In the rows, 128 means zero.
Each path is a new rotation, seen through one point. The rows after it are directions, each followed by how far the rotation turns it, in degrees each step (0 if it stays put).
Each turn is a multiple of 5 degrees from 10 to 175, or 0.
Each row of a path follows its step; steps can be skipped.
path 1
step 0: [166 125 123 149 136 137 145 140 108 128 91 141 120 132 147 94 118 131 134 123 129 149 95 130 133 105 125 158 136 138 161 156 143 112 126 114 115 129 141 113 96 150 134 106 130 166 124 134 132 111 115]
step 6: [130 102 133 141 118 140 103 117 117 138 145 121 114 125 127 121 133 110 150 127 133 117 106 135 130 98 115 171 111 165 134 168 137 159 145 139 128 140 156 129 134 117 85 112 160 146 123 141 114 137 110]
step 7: [136 113 132 125 97 119 129 135 127 117 138 97 127 116 139 112 145 121 127 142 139 125 135 150 135 135 154 99 119 106 122 119 116 163 143 132 170 150 117 104 120 140 119 114 94 150 114 118 154 107 173]
step 9: [163 104 133 145 144 143 111 93 111 118 98 136 105 123 111 135 142 125 130 122 141 129 114 140 142 147 111 126 146 159 144 102 139 138 164 151 142 136 157 147 132 127 130 104 153 137 97 125 144 149 109]
step 13: [134 120 128 130 115 123 160 154 127 126 128 120 146 155 146 120 145 118 147 95 144 140 149 132 145 111 177 121 157 115 121 136 151 124 113 110 140 128 89 126 156 144 112 132 150 150 134 113 118 104 149]
step 17: [140 96 149 139 142 108 115 143 139 117 105 122 111 115 119 127 175 145 134 160 107 129 122 145 120 125 120 118 110 139 131 113 107 141 112 116 103 158 143 107 77 128 133 110 149 148 117 142 133 136 121]
step 18: [142 141 108 114 138 141 100 138 76 131 133 133 104 115 130 114 118 114 149 129 144 123 124 142 142 121 126 124 121 111 148 134 135 149 117 129 167 123 192 117 154 139 138 133 119 161 143 122 132 120 119]
step 23: [123 94 153 111 135 123 143 131 123 110 155 136 121 151 145 103 128 131 167 108 114 125 138 110 147 98 132 153 116 147 114 123 108 124 128 115 127 125 127 108 69 132 133 150 143 148 134 116 104 133 119]
Speeds:
[137 131 132 128 127 137 126 125 133 131 131 136 130 119 133 143 138 138 139 125 127 134 130 130 125 127 135 131 127 131 128 134 127 121 132 121 122 124 125 124 122 129 123 118 128 133 130 127 122 129 133]	170
[137 119 123 122 134 134 115 125 136 127 135 125 119 122 128 122 123 118 128 122 134 126 125 117 128 125 129 139 131 127 132 119 124 127 127 126 125 126 131 125 131 124 131 119 129 135 127 127 135 131 129]	125
[137 134 127 142 127 133 130 137 130 128 139 125 131 126 130 134 123 131 126 131 126 121 134 122 124 130 131 126 128 121 127 125 127 137 121 134 135 122 135 136 127 135 132 123 134 124 119 119 128 133 128]	175
[133 141 124 134 132 134 124 129 123 129 125 127 125 132 119 134 121 116 138 127 131 130 131 139 125 128 118 130 126 125 125 133 128 130 131 133 124 131 122 129 126 118 137 129 132 133 135 126 130 136 131]	115
[132 130 129 128 117 135 133 118 124 132 131 130 127 129 128 133 132 123 120 128 132 124 123 126 135 140 120 134 130 123 129 126 124 128 128 115 125 130 137 135 128 126 127 139 139 128 129 129 124 120 134]	110
[133 134 128 130 122 131 130 126 124 115 116 132 132 125 126 129 118 124 132 127 128 129 124 130 131 127 126 127 140 136 131 121 128 115 128 127 130 119 132 128 119 130 125 131 122 125 124 119 137 124 125]	35
[126 126 138 143 120 132 131 127 133 129 132 131 129 129 132 129 128 124 123 126 129 128 125 133 137 128 133 126 130 120 131 125 131 124 128 140 128 120 125 111 137 123 126 130 127 133 130 135 133 130 130]	120
path 2
step 4: [151 170 142 109 158 108 120 140 119 125 101 106 142 118 124 132 151 141 145 128 103 123 155 113 126 111 106 163 112 126 140 146 127 96 131 138 114 145 149 105 148 141 153 168 113 150 134 126 160 160 145]
step 6: [150 153 146 135 139 100 138 124 177 138 149 152 134 140 139 106 134 114 119 162 132 156 105 144 104 171 111 120 116 133 140 124 147 108 124 138 151 117 158 105 111 160 127 130 113 117 90 107 120 126 114]
step 12: [127 165 130 142 129 103 89 97 118 112 141 111 137 126 119 90 126 124 148 139 138 112 140 121 113 135 102 129 90 120 137 106 149 96 161 98 146 142 126 115 127 153 113 96 116 90 121 121 138 132 155]
step 13: [154 115 130 95 135 148 134 106 150 114 125 151 115 136 153 111 105 120 135 135 108 80 156 143 127 137 125 134 118 140 103 130 132 125 84 95 121 128 109 115 103 124 115 168 116 158 138 162 137 102 140]
step 18: [153 149 155 131 136 129 157 132 121 149 159 150 155 147 125 113 134 115 116 172 132 117 151 115 142 133 104 139 114 127 84 102 139 139 111 123 178 143 124 105 117 162 98 116 132 140 129 125 126 132 152]
step 20: [129 133 130 124 116 133 125 108 105 128 125 119 94 101 144 108 146 132 126 111 157 131 142 123 130 133 149 107 112 103 103 137 197 105 116 138 125 98 107 140 119 124 109 94 157 132 85 132 115 143 118]
step 23: [121 131 115 125 130 105 154 135 96 123 132 141 120 124 119 110 147 111 161 128 142 154 110 88 119 142 103 132 128 158 131 147 156 122 125 164 177 131 134 147 96 150 133 93 108 142 100 146 151 116 126]
step 24: [143 177 142 109 136 118 101 107 146 76 155 163 159 153 127 143 130 138 126 128 119 133 123 129 152 138 101 123 118 133 134 127 115 109 135 105 144 153 151 88 120 156 132 159 132 116 140 126 120 130 123]
Speeds:
[128 136 123 126 134 137 129 128 131 121 123 122 128 125 122 126 125 124 121 122 134 127 128 118 134 123 125 133 121 124 127 133 128 122 138 117 117 124 123 129 124 135 127 133 130 126 121 138 128 126 121]	90
[130 127 124 123 127 117 134 133 127 123 129 127 129 126 138 123 138 134 133 114 138 135 131 123 128 129 135 130 130 125 125 131 132 136 132 130 122 128 128 125 121 121 127 118 130 136 136 132 129 123 121]	120
[128 126 130 124 126 120 123 133 140 131 124 135 127 126 134 133 135 132 122 130 121 131 125 119 121 135 121 139 130 127 115 124 122 126 129 131 131 129 126 136 135 132 128 132 121 130 125 136 123 128 121]	145
[120 128 133 130 131 127 128 124 118 127 118 128 132 132 129 134 128 128 115 126 124 124 122 132 135 133 135 134 130 130 120 135 135 124 131 125 131 132 127 115 126 127 139 120 120 133 129 129 122 129 128]	110
[127 132 120 126 122 134 125 127 132 116 132 123 125 124 133 123 127 132 136 136 115 126 130 128 129 128 132 130 127 135 128 135 130 119 133 139 132 133 126 122 138 126 129 120 137 128 128 138 126 126 126]	95
[131 132 128 127 135 125 137 143 131 129 123 126 122 138 132 131 124 129 135 132 130 123 133 133 125 127 126 126 134 128 133 136 124 131 137 126 137 132 133 118 129 128 128 136 125 130 118 124 125 127 117]	145
[128 141 131 134 128 127 132 129 132 122 136 130 134 115 130 135 124 135 132 127 129 125 134 134 130 124 124 142 130 136 128 125 124 132 122 121 128 125 126 120 128 128 121 126 119 128 132 128 130 139 130]	125
path 3
step 0: [126 134 171 145 111 121 128 147 106 104 73 137 148 165 129 142 128 138 132 120 116 133 107 147 114 130 140 123 164 136 129 131 157 112 150 130 126 144 105 114 156 157 103 149 89 119 114 99 112 147 151]
step 5: [118 175 142 177 117 108 139 158 151 126 106 98 143 148 122 142 133 136 129 108 122 118 129 138 119 129 154 126 142 163 149 150 119 108 121 126 118 146 124 154 142 125 108 162 107 139 68 125 114 120 137]
step 9: [135 109 167 164 137 89 140 102 145 124 91 117 149 151 131 120 100 138 167 174 119 108 115 117 150 116 85 103 146 143 147 132 103 121 125 134 133 104 118 113 130 121 132 115 103 123 115 136 137 119 119]
step 12: [118 115 165 127 147 80 158 130 165 108 101 137 155 114 133 118 128 141 128 124 144 107 110 106 121 131 123 154 154 91 156 130 161 90 138 127 130 139 123 102 141 117 130 133 95 102 139 123 123 103 134]
step 13: [155 113 163 161 91 95 111 167 131 117 113 143 124 116 133 138 119 125 137 127 149 116 154 151 115 123 143 123 143 111 153 119 135 84 115 95 135 125 130 106 142 129 117 168 106 110 108 138 114 165 129]
step 14: [133 133 150 143 98 83 130 90 141 123 111 136 131 151 119 154 135 142 154 152 128 119 134 174 122 129 110 119 102 139 149 137 137 142 103 100 110 100 162 104 139 133 137 112 98 107 94 155 120 118 132]
step 15: [120 145 135 136 116 84 163 125 170 95 85 111 146 149 113 130 109 126 85 140 113 122 136 123 135 118 116 159 137 137 148 145 131 109 144 107 121 112 157 136 99 150 108 106 139 105 126 154 118 132 142]
step 24: [121 110 125 111 128 89 141 144 137 125 113 130 124 148 147 148 132 150 137 96 136 88 128 136 108 97 113 126 110 144 159 143 144 79 97 144 114 142 147 144 102 114 107 135 84 112 117 123 121 125 95]
Speeds:
[130 125 125 133 120 124 124 122 124 133 144 124 129 137 130 125 133 117 136 129 127 125 123 123 128 127 120 124 123 118 132 116 129 127 129 135 122 125 131 128 128 126 124 127 124 131 130 136 126 134 120]	145
[122 127 127 131 124 130 136 136 132 124 128 129 128 131 127 136 132 128 130 125 126 129 144 121 135 127 131 118 127 130 122 117 129 113 133 133 128 136 131 126 127 131 134 131 139 129 127 132 121 127 132]	135
[116 130 132 137 126 137 130 132 126 126 134 133 117 131 129 123 137 137 120 121 121 124 119 125 129 131 123 132 128 123 126 131 127 118 119 133 133 125 129 130 132 125 122 130 122 133 128 125 133 123 137]	60
[130 126 138 125 133 126 121 134 129 123 126 123 129 113 128 125 133 120 127 131 121 121 133 129 124 121 132 136 128 117 124 127 136 131 123 138 126 136 134 129 126 127 125 119 134 135 132 130 130 122 128]	80
[124 119 129 134 135 133 125 132 122 120 123 124 134 137 129 122 124 124 122 130 133 130 130 137 124 139 138 126 120 129 128 124 128 129 124 130 131 133 130 133 129 129 117 139 130 124 130 138 135 132 126]	140
